(in the rows, 128 means zero)
Rotation paths and how fast each direction turns (degrees a step)
Each turn is a multiple of 5 degrees from 10 to 175, or 0.
Each row of a path follows its step; steps can be skipped.
Rotation 1:
step 2: [127 132 137 130 128 125 131 129 125 132 128 130 124 126 133 142 127 110
 130 123 134 134 124 130 126 130 123 122 120 133 132 124 133 134 123 126
 134 131 125 122 133 132 118 122]
step 3: [123 130 134 123 135 122 131 127 121 138 135 128 124 120 124 128 122 125
 122 120 137 121 123 119 134 124 125 126 118 125 125 122 139 129 122 133
 129 131 127 122 126 129 124 133]
step 7: [134 131 129 123 123 122 137 133 134 128 121 125 115 125 129 127 128 140
 126 131 134 120 126 117 124 125 128 135 126 125 125 128 131 132 125 130
 126 131 122 124 116 136 124 126]
step 8: [129 136 134 128 125 134 136 139 127 119 117 125 126 130 125 125 133 134
 125 132 121 120 136 128 133 130 121 122 128 124 122 128 130 124 130 130
 121 130 132 134 117 134 129 131]
step 9: [133 135 124 130 133 137 130 133 133 124 114 124 131 130 128 145 127 129
 129 126 122 126 129 140 121 131 125 123 120 121 129 127 126 127 136 122
 125 125 128 127 124 129 123 130]
step 10: [131 138 124 135 124 133 128 125 124 130 134 127 122 131 130 135 127 126
 118 120 138 119 128 134 121 129 125 122 123 116 130 124 126 131 132 120
 124 123 127 118 130 132 135 125]
step 12: [113 132 121 122 124 136 121 132 126 127 122 127 128 120 127 124 135 135
 126 128 122 129 128 130 140 129 123 125 127 126 132 132 122 137 132 125
 124 134 126 134 135 133 135 125]
step 13: [119 127 125 126 132 133 133 129 127 130 118 132 132 129 132 142 121 130
 126 125 123 132 133 134 131 127 129 123 131 128 128 124 118 135 125 128
 140 132 123 132 137 125 138 122]
step 14: [123 119 128 125 123 133 133 124 125 137 130 139 124 125 127 135 123 137
 127 125 136 131 133 134 129 121 134 132 124 119 128 132 126 130 120 130
 133 123 117 119 126 128 134 122]
Speeds:
[129 126 127 126 130 129 130 127 130 129 131 128 126 132 128 129 127 127
 130 126 129 126 129 127 128 127 125 130 128 128 129 127 129 130 127 127
 128 127 125 124 130 129 129 129]  95
Rotation 2:
step 1: [141 118 125 134 135 123 120 132 123 134 130 134 125 127 122 129 128 125
 120 126 127 129 128 129 122 127 126 121 138 119 119 119 131 124 118 133
 122 131 123 130 125 125 132 131]
step 2: [132 134 118 125 130 134 126 128 124 137 119 132 123 124 130 128 137 131
 126 131 128 129 123 131 116 135 136 128 132 117 121 135 126 134 134 132
 131 134 125 123 132 131 133 122]
step 3: [127 130 121 129 124 137 133 128 134 131 126 125 131 126 131 134 125 126
 132 121 127 134 115 117 125 133 131 135 138 127 126 137 130 116 127 125
 134 130 126 120 124 120 121 132]
step 4: [122 110 129 131 137 127 124 128 117 119 133 125 130 126 131 134 127 132
 123 133 128 127 114 131 131 127 132 133 127 124 129 132 136 127 126 130
 135 121 124 125 127 125 125 134]
step 5: [135 116 134 131 132 118 127 128 126 127 123 125 119 124 129 133 129 131
 123 132 121 124 125 125 123 140 119 136 130 126 124 125 129 124 123 134
 120 138 121 133 128 135 132 123]
step 6: [139 137 120 130 135 125 127 128 131 135 128 141 132 122 127 136 135 127
 130 137 126 131 124 119 130 135 130 125 128 126 131 132 121 126 131 140
 130 127 117 131 133 132 126 124]
step 12: [127 121 122 123 129 137 124 129 143 124 129 133 138 132 130 130 117 127
 129 132 131 134 126 125 134 124 135 141 125 121 132 136 126 136 128 130
 126 123 130 134 130 130 129 129]
step 13: [125 116 134 124 129 120 131 124 131 133 134 129 127 125 125 125 120 128
 119 121 130 130 130 123 125 130 124 133 129 126 131 124 122 133 133 130
 127 123 129 127 117 127 140 144]
step 14: [130 126 125 125 133 123 129 130 122 123 124 131 128 116 117 125 131 122
 136 134 128 137 128 131 117 125 123 120 127 120 126 127 127 125 132 128
 117 126 127 135 128 126 141 131]
Speeds:
[128 130 129 127 130 127 129 127 128 128 127 128 131 127 128 128 126 128
 131 126 128 131 128 127 129 130 130 129 127 130 125 131 128 130 128 129
 127 132 127 131 128 127 126 127]  120
Rotation 3:
step 0: [121 126 118 125 120 118 130 133 123 124 129 130 133 145 123 140 135 130
 132 126 129 126 123 123 132 128 128 120 124 136 129 132 130 124 129 125
 130 116 128 127 131 116 135 127]
step 1: [123 125 125 134 123 141 129 127 132 134 120 119 125 128 128 138 122 128
 128 132 127 126 122 121 124 120 133 116 143 129 126 119 122 138 124 130
 124 132 125 136 128 129 120 126]
step 3: [130 124 130 122 129 123 123 111 118 137 132 125 133 126 125 129 136 122
 137 131 130 126 125 121 127 123 131 144 120 131 131 131 134 135 132 125
 137 134 133 128 126 125 129 130]
step 5: [124 135 131 137 139 120 128 131 129 130 130 139 131 132 131 123 128 119
 118 124 131 131 137 127 136 134 125 117 122 127 128 124 134 127 132 126
 121 118 137 126 134 121 136 123]
step 7: [135 132 122 120 122 129 134 143 136 120 124 135 120 117 127 123 125 131
 131 131 126 118 127 138 127 126 140 127 133 124 123 129 126 129 125 132
 128 133 133 127 126 124 117 123]
step 8: [126 122 131 123 130 123 131 118 123 117 121 137 132 132 136 129 130 128
 134 135 133 117 133 124 133 131 129 131 127 129 132 138 119 127 124 121
 129 130 120 130 128 118 143 124]
step 9: [127 125 140 129 123 134 118 123 137 133 121 114 126 132 138 141 127 123
 130 134 123 128 119 119 127 130 129 133 125 129 123 132 129 125 125 127
 124 130 127 120 131 137 124 134]
step 11: [123 132 119 142 129 121 119 122 117 130 131 132 132 136 124 127 129 130
 131 120 130 131 129 125 132 130 129 132 121 128 122 124 132 138 126 127
 131 131 123 138 111 131 131 123]
step 14: [126 127 128 130 126 124 126 107 131 128 139 135 126 126 125 131 122 127
 122 126 122 130 121 122 128 125 127 120 129 129 123 137 123 119 123 129
 137 136 121 115 127 128 129 136]
Speeds:
[128 129 127 128 128 129 127 128 128 129 126 127 125 130 129 127 129 131
 129 127 131 128 130 126 129 125 128 126 128 127 125 127 127 128 127 125
 127 130 126 128 127 124 129 125]  100
[128 128 127 127 127 129 132 126 125 127 128 128 129 127 129 128 130 133
 127 128 128 131 128 128 127 129 125 127 130 129 131 129 125 124 127 129
 128 129 127 127 129 128 130 129]  175
[125 127 130 128 130 126 129 128 128 129 125 128 126 132 129 130 128 127
 131 127 127 128 129 129 128 127 130 128 130 128 131 127 128 128 125 129
 126 126 127 127 131 130 129 127]  90
[130 130 128 129 126 127 128 127 129 128 127 130 127 127 129 127 128 127
 128 126 128 130 126 130 129 127 127 129 128 127 132 125 128 128 128 129
 130 128 127 131 125 129 125 124]  80
[124 128 129 125 128 128 128 129 126 127 126 129 129 129 126 125 125 127
 127 126 130 127 127 128 133 131 129 127 128 127 128 127 130 127 130 128
 129 131 128 128 129 129 130 128]  130
